In the rows, zero is written as 128.
Named moves (each a turn or a mirror), then the moves between two rows, first move first; the first pair answered:
bonof (before -> after):
[103  93 163 124  65 117 120 134  92 129 105  55  94 154]  ->  [ 89  98 169 121  71 105 122 134  96 131 110  59  90 151]
[155 137 160 119  81 138 110 135 106 122 128 144  79 151]  ->  [149 140 165 107  85 128 113 129 108 129 134 143  75 144]
[106 102  85 127 144  91 142 124 137 141 131  99 161 124]  ->  [111  96  81 132 145  97 141 128 136 136 127  96 165 131]
[128 180 180 121 128 128  88 111 100 141 168 152  96 141]  ->  [176 139 154 146 114 170  86 122  83 111 143 140 112 154]
gunam (before -> after):
[162 162 139 152 182 154  80 102  94 152 180 158 158 121]  ->  [114  59  87 152  97 126 172 129 116 104 119  73 140 139]
[144 125 125 121 129 126  99  99  85 129 117 109 111 161]  ->  [140 115 121 118 127 127 104 100  91 124 111 104 116 168]
[ 99 108 101 107 118  86 187 134 163 117  91 106 131 119]  ->  [135 185 142 105 177 112 115 118 149 159 134 171 147 105]
[127 141 149 113 139 132 114 152 146 123 134 188 125 104]  ->  [ 99 104 124 112  98 119 149 161 156 109 112 148 117 121]
Sig (before -> after):
[130 136  90  93 164 128 126 114 154 150 106 111 152 112]  ->  [168 152 112 109 158 156  92 106 119 152 128 120 147 124]
[175 128 130  89 151 156  85 103 121 147 119 150 131 135]  ->  [131 116 102  77 159 129 123 108 159 145  90 136 139 124]
[125  99  99 127 149 107 157 134 158 122 100 125 137 116]  ->  [176 121 131 152 135 150  98 120 109 119 140 138 124 135]
pil (before -> after):
[122 165 136 125 125 126 161 152 175 131 123 142 151  83]  ->  [149 184 158 139 113 147 131 146 147 122 137 151 139 105]
[129 113 115 127 127 123 123 129 111 124  89 127 127 157]  ->  [132 114 113 126 131 128 119 130 111 123  92 127 127 158]
[110 113 111 118 133 109 178 148 160 118 111 111 140 124]  ->  [139 123 144 142  98 143 163 171 140  96 113 139 126 128]

Between the rows of a pair lie 2 to 3 moves.
[160 104 120 166  98 171 131 132 109 111 143 116 124 132]  ->  [ 92 138 150 141  93 121 155 139 138 130 163 114  96 119] -> bonof then gunam then pil
[166 147 160 123 165 141  71 101 105 148 173 137 129  89]  ->  [144  59 112 138  89 130 146 122 118  98 117  71 120 109] -> bonof then gunam
[100  99 116 143  97 126 136 134 109 120 163  90 123 121]  ->  [ 86 105  96 130 134 112 156 139 152 132 137 103 148 105] -> gunam then bonof then Sig
[121 160 197 106  95 131 115 138 112 132 149 160  83 127]  ->  [ 99 119 170  96  75 104 125 111  90 135 149 103  81 151] -> pil then gunam then Sig
[124 149 145 116 121 117  86 102  91 147 154 113 107 158]  ->  [114 137 132 115 126 111  84  92  94 152 160 106 117 149] -> pil then Sig
[140 132 132 135 151 148 121 141 133 119 123 170 126 129]  ->  [ 86 107 119 118 138 100 146 134 142 126 120 127 109 139] -> pil then gunam then bonof
[178 155 191 154  58 176 127 163 141  74 148 141 105 134]  ->  [166 119 152 154  62 172 172 176 173  63  96 127 127 127] -> bonof then Sig then bonof
[150 120 109 132 108 151 118 126 117 122  86 126 134 138]  ->  [131 122  94 122 129 137 135 130 136 127  72 127 142 123] -> gunam then Sig
[ 95 121 145 127 137 135 173 141 134 102 183 129 129 112]  ->  [108 120 129 123 161 150 177 143 148  99 166 138 143 107] -> bonof then gunam then Sig
[145 135 141 159 114 184 141 158 142 116 190 144 136 110]  ->  [124 156 151 142 137 156 123 130 131 145 216 137 133 116] -> bonof then pil
[ 95 187 149  85 152  79 144 119 161 149 133 138 141 123]  ->  [191 162 130 133 159 159 104 122 129 121 109 160 177 137] -> gunam then bonof then gunam
[142 107 132 166 108 135 132 123  90 119 158  96 141 123]  ->  [124 138 155 148 129 115 122 114  95 145 180 109 132 111] -> gunam then bonof
[178 110 172 145  80 175 126 146  91  82  90 135  94 175]  ->  [ 69 150 190  83 101  79 142 119 119 137 123 109  68 164] -> bonof then pil then gunam
[ 98 141 140 101 126 113 155 147 161 138 125 138 124 113]  ->  [160 137 135 129 144 153 118 146 136 125 119 165 150 115] -> bonof then gunam
[116  99 132  94  89 127 155 138 140 111  89 129 108 143]  ->  [115 143 136  77 142 121 135 130 152 138 105 166 127 120] -> gunam then Sig
[ 98 124 103 116 175 102 111  98 125 171 186  92 159 115]  ->  [126 113 119 139 147 124  89  93  82 161 201  83 150 132] -> gunam then Sig
[ 87 177 145 141 117 154 110 142 133 130 201 150 158  97]  ->  [ 79 110 111 153  71 143 156 161 141  93 161 106 157 114] -> gunam then bonof
[ 92 110  94 101 150  99 155 155 190 162 135 140 191  61]  ->  [172  52  86 162  81 172 128 162 125 104 129 114 181 107] -> bonof then Sig then gunam
[170 158 119 135 163 182 122 147 135 160 137 168 162 114]  ->  [172 125 132 155  90 190 123 148  93 131 151 126 124 150] -> bonof then gunam then Sig
[125  90  90 143 138 130 131 129 116 133 164  85 140 108]  ->  [109 141 120 127 158 116 129 138 135 148 180 121 128  87] -> pil then bonof then gunam
[116  69  97 157 127 143 158 148 128 114 161 116 155 135]  ->  [101  93 127 150 112 134 140 138 114 125 197 111 133 144] -> bonof then Sig then gunam
[134 136 102 122 150 131 123 104 130 133  87 131 148 128]  ->  [106 121 105 118 123 113 144 108 135 128  92 109 131 135] -> Sig then bonof then gunam
[128  94  85 131 149 122 130 111 126 137 131 104 155 131]  ->  [120  90  96 136 120 119 123 113 109 135 145  91 139 138] -> bonof then Sig then gunam
[151 156 134 101 154 113  96 105 130 137 137 149 129 118]  ->  [140 116 110 110 114 110 112  99 102 122 137  91 115 137] -> gunam then Sig then pil
[ 95 173 139  91 155  90 141 133 160 137  99 147 106 116]  ->  [153  98 127 142  82 146 131 149 106  78  74 110 104 152] -> Sig then bonof then gunam
[120  99 123 133 105 141 136 117 143  89 108  95 114 135]  ->  [127 144 142 123 133 142 137 132 177 101 109 149 124 106] -> gunam then Sig then pil
[166 102 112 125 141 153 110 123 119 144 106 122 159 145]  ->  [129  87 102 113 117 129 139 130 129 135 102 102 142 143] -> bonof then gunam then bonof
[129  54  88 137  96 138 144 115 100 114  73  95 132 159]  ->  [135 163 146 118 175 138  73  81  89 175 139 163 136 129] -> gunam then bonof
[103 108 113 106 145 116 160 132 120 148 115  88 126 120]  ->  [148  99 106 134 145 153 138 136 104 134 106 102 145 121] -> gunam then bonof then gunam
[ 99 133 133 139 115  98 142 121 123 115 110 123 111 142]  ->  [119 145 126 139 154 102 109 106 115 138 124 139 136 132] -> bonof then gunam then pil
[138 123 112 141 145 127 102 124 108 132 167 120 139 128]  ->  [146 129 123 140 157 132 103 129 117 131 171 132 146 119] -> gunam then pil then gunam
[ 91 159 160 127 105  84 136 129 149 161 134 132 117 112]  ->  [115 105 117 145  99 111 163 143 162 130  89 120 144 114] -> Sig then bonof then Sig
[120 104 120 134 103 150 168 149 129 115  96 136 127 144]  ->  [116 127 150 132  83 150 146 137 106 125 130 135  99 151] -> bonof then Sig then gunam
[143 127 131 142  92 146 131 141 119 110 137 118 118 133]  ->  [113 149 124 118 143 115 142 143 155 132 130 147 131 111] -> Sig then gunam then Sig
[123  78  97 151 130 143 162 142 112 111 120 100 119 123]  ->  [105 131 109 122 184 122 142 129 137 151 137 140 129  96] -> gunam then bonof then Sig
[127 117 110 135 116 135 178 152 173 132 145 123 141  96]  ->  [107 149 142 135 106 128 153 140 148 142 187 117 113 107] -> Sig then gunam then bonof
